In the data rows, the value 128 means zero.
Here are some points, one per row:
tensor([146,  98, 122, 119, 102, 158, 164, 108, 118, 115, 124,  98, 152, 136, 169, 122, 169, 112, 151, 135, 135, 132, 122, 141, 113, 151, 170,  99, 137, 103, 142, 118])
tensor([ 93,  93, 124, 126,  98,  95,  98, 153, 112, 106, 156,  93, 107, 158, 136, 155,  97, 158, 104, 130, 133, 108, 145, 126, 149, 138, 161, 167, 163,  92,  92, 105])
tensor([113, 151,  95, 100, 157, 100, 120, 123, 100, 147, 164, 101, 136,  79, 123, 141, 121,  93, 143, 160, 148, 128, 133, 142, 135, 146, 109, 115, 106, 104, 128, 164])
tensor([168, 140, 115, 157, 101, 141, 107, 135,  89,  65,  87, 115, 160,  87, 118, 130,  94,  90,  98, 146, 100, 141, 135, 145, 114, 123, 163, 148, 153, 158,  93, 144])
tensor([145,  86,  89, 164, 112, 139, 147, 119, 129,  97, 140, 143,  98, 129, 115, 113, 154, 111, 117, 104, 103, 130, 131, 141, 177,  95,  99, 125, 111, 111, 102, 152])
tensor([112, 179, 139, 102, 147, 162, 149, 115, 169, 118, 151, 121, 152, 152, 124, 183, 151, 122, 151, 162, 105, 109, 133, 108, 123, 124,  88, 115, 144,  91, 108, 162])
tensor([172, 125, 120, 127, 147, 114, 174, 133,  97, 167, 143, 145, 129, 108, 112, 171, 123, 100, 101, 147, 124,  94, 150,  92, 139,  69, 162, 136, 120, 115, 170,  97])
tensor([157,  96, 105,  91, 118, 136, 109, 142, 118, 125, 112, 151, 182, 134, 169, 181, 142, 128, 111, 100, 167, 145,  99, 100, 103, 161, 104, 175, 116, 118, 141, 128])
tensor([ 95, 172,  89, 162, 104, 102, 155, 119, 129, 145, 129, 146, 131, 151, 137, 100, 136, 110, 122, 166, 121, 111,  78, 149, 149, 134, 113, 152, 152, 129, 104, 134])
tensor([130,  92, 118, 126, 129, 119, 107, 135, 145, 130, 131,  82,  89, 140,  86, 183, 142, 124, 119, 140, 166, 131,  82, 137, 100, 109, 108,  98, 138, 127,  99, 119])
tensor([160, 116,  92, 137,  91, 104, 123,  82, 141, 183, 109, 144, 115, 100, 123, 141, 128, 101, 142, 151, 121, 187, 138,  79, 127, 125, 137, 128, 162, 162, 115, 138])
tensor([114, 102, 105, 157, 140, 164, 118, 117,  92, 153, 145, 145, 127,  82, 120, 132, 163, 138, 141, 109,  80, 147, 116, 131, 145, 127,  94, 148, 132,  91, 155, 100])
tensor([122, 115, 177, 156, 118, 180, 109, 124, 168, 144, 148, 134, 136, 123, 144,  97, 127, 125,  98, 135, 135, 115, 155, 112,  94, 155, 112, 134, 118, 141, 151, 175])
tensor([131, 138, 111, 139, 126, 174, 125, 117,  91, 142, 157, 129, 124, 149,  91,  99, 118, 145,  87, 142, 172, 132, 166, 103, 124,  94, 138, 107, 144, 116, 139, 138])
tensor([114,  89, 125, 116, 142, 107, 175, 120, 144, 110, 109, 184, 107, 154, 127, 141, 106, 136,  94, 114, 128, 146, 127, 114, 165, 132, 106,  90, 145, 124, 118, 130])
tensor([113, 128, 170, 116, 151, 144, 138, 149,  91, 161, 100, 149,  98, 105, 151, 141, 145,  99,  98, 116, 122, 126, 123, 160,  82, 123, 165, 138, 107, 111, 113, 162])
tensor([102, 122, 154,  99, 149, 156,  82, 116, 144, 115, 146, 118, 118, 130, 121, 154, 127, 146, 153, 145,  85, 161, 116,  94, 152, 123, 150, 158, 155, 141, 147, 100])
tensor([162, 162, 134, 107, 141, 101, 128, 128, 133, 145, 183, 124, 166, 171, 131, 105, 105, 128, 111, 129, 139, 164, 114, 140, 141, 128, 113, 160, 133, 125, 117, 137])
tensor([126, 129, 129, 143, 164, 154, 163, 114, 114, 144, 133, 137, 116, 130,  98, 109, 126, 130, 129,  95, 131, 140,  85, 141, 139, 200, 133, 149, 167, 171, 125, 124])
tensor([139, 128, 144, 137, 182,  95,  92, 112, 129, 141, 119,  88, 123, 111, 141, 114, 100, 120, 139, 139, 135, 181, 155, 151, 101, 146,  88, 116, 167, 110, 138, 122])
tensor([133, 188, 142, 150,  87, 145,  94, 105, 149, 123, 160, 116, 109, 114, 131, 169, 157, 171,  95,  96, 163, 138, 138, 165, 149, 120, 125,  97, 148, 153, 138, 121])
tensor([146, 179, 148, 101, 100, 125, 135, 185, 160, 136, 130, 124, 152, 121,  81, 115, 157,  92, 144,  88,  98, 132, 104, 117, 114, 104, 107, 150, 169, 111, 108, 113])
tensor([135, 155, 157, 124, 134, 149, 128, 137, 143, 155, 126, 114, 168, 132, 101, 174,  93, 171, 123, 138, 102, 137, 121, 179, 135, 102, 163,  95, 118, 123,  87, 120])
tensor([161, 126, 102, 122, 148, 164, 127, 130, 131, 146, 131, 133,  96, 161, 127, 112, 130, 158, 154, 155, 118,  98,  84, 125, 101, 155, 168, 152, 114, 170, 101, 108])
tensor([116, 113, 130, 169,  97, 102, 106, 134, 126, 133, 119, 110, 146, 130, 127, 119, 149, 141, 153, 115,  95,  87, 150,  95,  82, 134, 145, 149, 122, 104, 136, 120])
tensor([122, 138, 108, 131, 110, 116, 118, 130,  88, 124, 122, 154, 100, 159, 104, 171, 119, 139, 154, 140,  96, 105, 144, 139, 108, 179, 147,  96, 122, 152, 157, 181])
tensor([ 91, 121, 141, 141, 139, 154, 179,  93, 103, 155, 133, 136, 152, 133, 138, 122, 100, 141, 157,  96, 106, 127, 173, 114, 105, 123, 121, 114, 140, 141,  89,  97])
tensor([109, 154, 141,  77,  95, 156, 100, 133, 119, 126,  92, 173, 121, 125, 161, 115, 129, 111, 157, 115, 156, 141, 104, 154, 148,  91, 153, 118, 142, 160, 164, 125])
tensor([161, 108, 147, 132, 137, 109, 132, 138, 162, 152, 115, 133,  99,  92, 156,  82,  97, 145, 126, 163, 135,  91, 120, 142, 121, 116, 124, 105, 141, 118, 120,  71])
tensor([147, 173, 154, 147, 131, 108, 107, 147, 117, 121, 141, 163, 123, 133, 159, 127, 113, 126,  99, 145, 126,  91, 124,  89, 127, 157, 130, 152,  91, 135, 122, 156])
tensor([111, 138, 105,  86, 115, 149, 146, 102, 154, 130, 102, 126, 132, 141, 120, 109, 151, 129, 112, 152, 143, 117, 158, 174, 118, 110, 114, 179, 118, 129, 122, 120])
tensor([ 87, 135, 151, 114, 160,  95, 148, 127, 122, 146,  83,  85, 102, 119, 132, 115, 163, 132,  97, 109, 139, 112, 142, 102, 133,  96, 143, 150, 158, 130, 113, 145])
tensor([120, 132, 160, 181, 129, 135, 186, 163, 146, 101, 109, 115, 157, 124, 130, 146, 134, 126, 129, 156, 148, 183, 111, 101, 160, 149, 169,  99,  93, 117, 158, 111])
tensor([157, 131, 143, 164, 141, 146, 138, 156, 122, 102, 112, 131,  89, 163, 130, 132, 101, 127, 181, 166, 146, 157, 149, 135, 131,  94,  85, 182,  93, 129, 144, 105])
tensor([101, 157,  83, 150, 139, 151, 139, 124, 144, 102, 105, 121, 128,  91, 165, 121, 142, 164, 128, 121, 131, 139, 157, 112, 130,  93, 122, 146,  96, 157, 104, 142])
tensor([131, 137,  89, 106, 136, 128, 171, 166, 126, 120, 184,  69, 136, 101, 159, 138, 105, 120, 157,  89, 157,  95, 142, 135, 151, 137, 127, 135, 118, 167, 127, 115])
tensor([172, 111, 151, 123, 172, 130, 123,  98, 164,  79, 131, 153, 142, 115,  98, 118, 107, 108, 126,  75, 117,  91, 119, 148, 143, 128, 155, 134, 136, 110, 148, 162])
tensor([148, 112, 131, 101, 112, 166, 150, 147, 141, 108,  96, 107, 105, 145, 150, 109, 118, 115, 103, 150, 132, 129, 155, 121, 136, 174, 130, 127, 155, 101, 103, 171])
tensor([168, 139, 168, 145, 107,  96, 115,  87, 101, 154, 114,  95, 108, 176, 157, 124, 139, 105, 153,  93, 122,  96, 137, 126, 177, 104, 101, 117, 122, 148, 144, 138])
tensor([101, 105,  93, 139, 137, 129, 102, 161, 154, 125, 153, 117, 134, 140, 134, 126,  84,  68, 178, 105, 141, 133, 137, 144, 102, 105, 150,  97, 143, 140, 137, 154])
tensor([ 99, 139,  95, 112, 160, 136,  98,  90, 117, 104, 124, 154, 117, 147,  94,  97, 127,  97, 129, 153, 163, 112, 126, 111, 140, 109, 150, 112, 115,  92, 144,  93])
tensor([106, 121, 146, 137, 115, 129, 113, 144, 145, 123, 130, 132, 131, 116, 101, 119, 127,  82,  91, 136, 121, 109, 106, 105, 104, 126,  80,  86,  82, 171, 100,  88])
tensor([111, 160, 105, 141,  87, 113, 118, 134, 151, 146, 137, 131, 159, 165, 165, 105, 114, 120,  96, 124, 106, 142, 117, 126, 128, 132, 150, 108, 153,  99, 163, 101])
tensor([110, 142, 140, 121,  98, 148, 111, 141, 129, 143,  92, 127, 107, 122,  89, 125,  94, 120, 167,  87, 142, 119, 133,  89, 164, 165, 133, 138,  94,  96, 109, 120])
tensor([138, 108, 126, 141, 117, 154, 120, 169, 102, 126, 100, 116, 161, 157, 125, 120, 159, 136, 122, 149, 103, 103, 131, 179, 140, 120,  84, 111, 151, 124, 162, 117])
tensor([113, 117, 150, 132, 164, 124, 107, 168, 101,  95, 190, 160, 104, 145, 164, 138, 157, 119, 127, 114, 128, 150, 137,  99, 103, 110, 124, 112, 165, 159,  94, 108])
tensor([ 98, 134, 127, 166, 159,  72, 135, 164, 151, 122,  99, 178, 144, 123, 102, 142, 162, 156, 151, 140, 159, 110, 155, 167, 132, 131, 134, 152, 159, 140, 157, 137])
tensor([168, 148, 115, 124, 151, 119, 142, 107, 124, 104, 110, 126, 106, 141, 151, 137, 115, 162, 108,  98, 101, 137,  90, 117,  97, 131, 131, 126, 117,  95, 133, 146])
tensor([148, 107, 104, 117, 173, 125,  96, 144, 120, 166, 114, 136, 158, 145, 158, 103, 153, 160, 141, 142, 100, 117, 133, 121, 154, 114, 127,  87, 108, 138, 110, 146])
tensor([ 90, 101, 139, 131, 144, 116, 121,  84, 147, 132,  89, 105, 140, 161, 144, 155, 132,  93, 118, 128, 132, 128, 123, 124, 141, 110, 122, 142,  99, 163, 145, 127])
tensor([115, 130,  91, 112, 153, 110, 113, 120, 119, 119,  97, 114, 164, 144,  97, 112, 108, 143,  86, 103, 104, 144, 160, 134, 123, 146, 111, 123,  91, 160, 147,  94])
tensor([135, 113, 148, 129, 113, 125, 115, 157,  84, 166, 126, 142, 140, 129,  99,  94, 150, 148, 140, 115, 176, 173, 128, 134, 156, 132, 133, 127,  92, 106,  98, 150])
tensor([ 90, 133, 143, 114, 143, 111, 104, 137, 124, 109, 158,  93, 105,  83, 148, 112, 133, 123, 120, 150,  88, 144,  90, 137, 170, 134, 142, 119,  99, 113, 128, 133])
tensor([108, 106, 120, 155, 117, 139, 149, 129, 134, 146, 134,  99, 114, 113, 114, 109,  80, 175, 113, 109, 136, 125,  65, 119,  87,  97, 114, 143, 125, 125, 193, 172])
tensor([139,  89, 129,  68, 101,  99, 139, 167, 178, 140, 163, 122, 106, 110,  97, 122, 145, 147, 122, 146,  90, 149, 169, 118, 147, 131, 136, 126, 115, 166, 154, 152])
tensor([107, 125, 148, 112,  83,  98, 150,  97, 136, 127, 173, 166, 118, 142, 143, 138, 108, 120, 137, 123, 103, 154, 134, 191,  93, 108, 130, 146,  89, 107, 111, 118])
tensor([149,  88, 147, 165, 124, 140, 103,  81, 157, 135, 153, 142, 167,  99, 120, 144, 150, 119, 128, 144, 161,  91, 120, 143, 144, 159, 154, 159, 125, 130, 102, 124])
tensor([146, 153, 141, 114, 124, 127, 149, 118, 102, 115, 126, 119,  87, 113, 118, 132, 150, 106, 111, 129, 135, 125, 156, 143, 113, 197, 116, 124, 127, 130, 166,  82])
tensor([126, 132, 108, 118, 114, 130, 115, 134, 145, 141,  94, 167, 125,  80, 158, 146,  83, 156, 146, 114, 151,  99, 141, 118, 142, 136,  89, 100, 142, 101, 118, 106])
tensor([117, 108, 175,  91,  93,  99, 155,  95,  67,  68, 134, 129, 167, 100, 108,  98, 120, 169, 162, 169, 144, 105,  95,  99, 117, 108,  94, 115, 151, 155, 140, 147])
tensor([165, 145, 111, 123, 126,  94, 125, 104, 151,  88, 123, 127, 122, 132, 117, 101, 178, 155, 159, 105, 144, 144, 127, 113,  71, 138, 161, 102, 100, 105, 113, 123])
There is one direction along which these points spread out most. Take the direction at right angles to it along which they spread out most. Go by this last direction. How far along it is each point below, from 0 to 99? The average is 50, and the first point in the table lies past the average. One standard deviation of the points above along it is 16.
tensor([120, 132, 160, 181, 129, 135, 186, 163, 146, 101, 109, 115, 157, 124, 130, 146, 134, 126, 129, 156, 148, 183, 111, 101, 160, 149, 169,  99,  93, 117, 158, 111]) 49
tensor([114,  89, 125, 116, 142, 107, 175, 120, 144, 110, 109, 184, 107, 154, 127, 141, 106, 136,  94, 114, 128, 146, 127, 114, 165, 132, 106,  90, 145, 124, 118, 130]) 27
tensor([114, 102, 105, 157, 140, 164, 118, 117,  92, 153, 145, 145, 127,  82, 120, 132, 163, 138, 141, 109,  80, 147, 116, 131, 145, 127,  94, 148, 132,  91, 155, 100]) 28
tensor([106, 121, 146, 137, 115, 129, 113, 144, 145, 123, 130, 132, 131, 116, 101, 119, 127,  82,  91, 136, 121, 109, 106, 105, 104, 126,  80,  86,  82, 171, 100,  88]) 41
tensor([168, 139, 168, 145, 107,  96, 115,  87, 101, 154, 114,  95, 108, 176, 157, 124, 139, 105, 153,  93, 122,  96, 137, 126, 177, 104, 101, 117, 122, 148, 144, 138]) 31
tensor([138, 108, 126, 141, 117, 154, 120, 169, 102, 126, 100, 116, 161, 157, 125, 120, 159, 136, 122, 149, 103, 103, 131, 179, 140, 120,  84, 111, 151, 124, 162, 117]) 34
tensor([157,  96, 105,  91, 118, 136, 109, 142, 118, 125, 112, 151, 182, 134, 169, 181, 142, 128, 111, 100, 167, 145,  99, 100, 103, 161, 104, 175, 116, 118, 141, 128]) 65
tensor([101, 157,  83, 150, 139, 151, 139, 124, 144, 102, 105, 121, 128,  91, 165, 121, 142, 164, 128, 121, 131, 139, 157, 112, 130,  93, 122, 146,  96, 157, 104, 142]) 31
tensor([168, 140, 115, 157, 101, 141, 107, 135,  89,  65,  87, 115, 160,  87, 118, 130,  94,  90,  98, 146, 100, 141, 135, 145, 114, 123, 163, 148, 153, 158,  93, 144]) 66
tensor([157, 131, 143, 164, 141, 146, 138, 156, 122, 102, 112, 131,  89, 163, 130, 132, 101, 127, 181, 166, 146, 157, 149, 135, 131,  94,  85, 182,  93, 129, 144, 105]) 26
tensor([112, 179, 139, 102, 147, 162, 149, 115, 169, 118, 151, 121, 152, 152, 124, 183, 151, 122, 151, 162, 105, 109, 133, 108, 123, 124,  88, 115, 144,  91, 108, 162]) 77
tensor([ 90, 133, 143, 114, 143, 111, 104, 137, 124, 109, 158,  93, 105,  83, 148, 112, 133, 123, 120, 150,  88, 144,  90, 137, 170, 134, 142, 119,  99, 113, 128, 133]) 63
tensor([161, 108, 147, 132, 137, 109, 132, 138, 162, 152, 115, 133,  99,  92, 156,  82,  97, 145, 126, 163, 135,  91, 120, 142, 121, 116, 124, 105, 141, 118, 120,  71]) 32
tensor([101, 105,  93, 139, 137, 129, 102, 161, 154, 125, 153, 117, 134, 140, 134, 126,  84,  68, 178, 105, 141, 133, 137, 144, 102, 105, 150,  97, 143, 140, 137, 154]) 59
tensor([162, 162, 134, 107, 141, 101, 128, 128, 133, 145, 183, 124, 166, 171, 131, 105, 105, 128, 111, 129, 139, 164, 114, 140, 141, 128, 113, 160, 133, 125, 117, 137]) 75
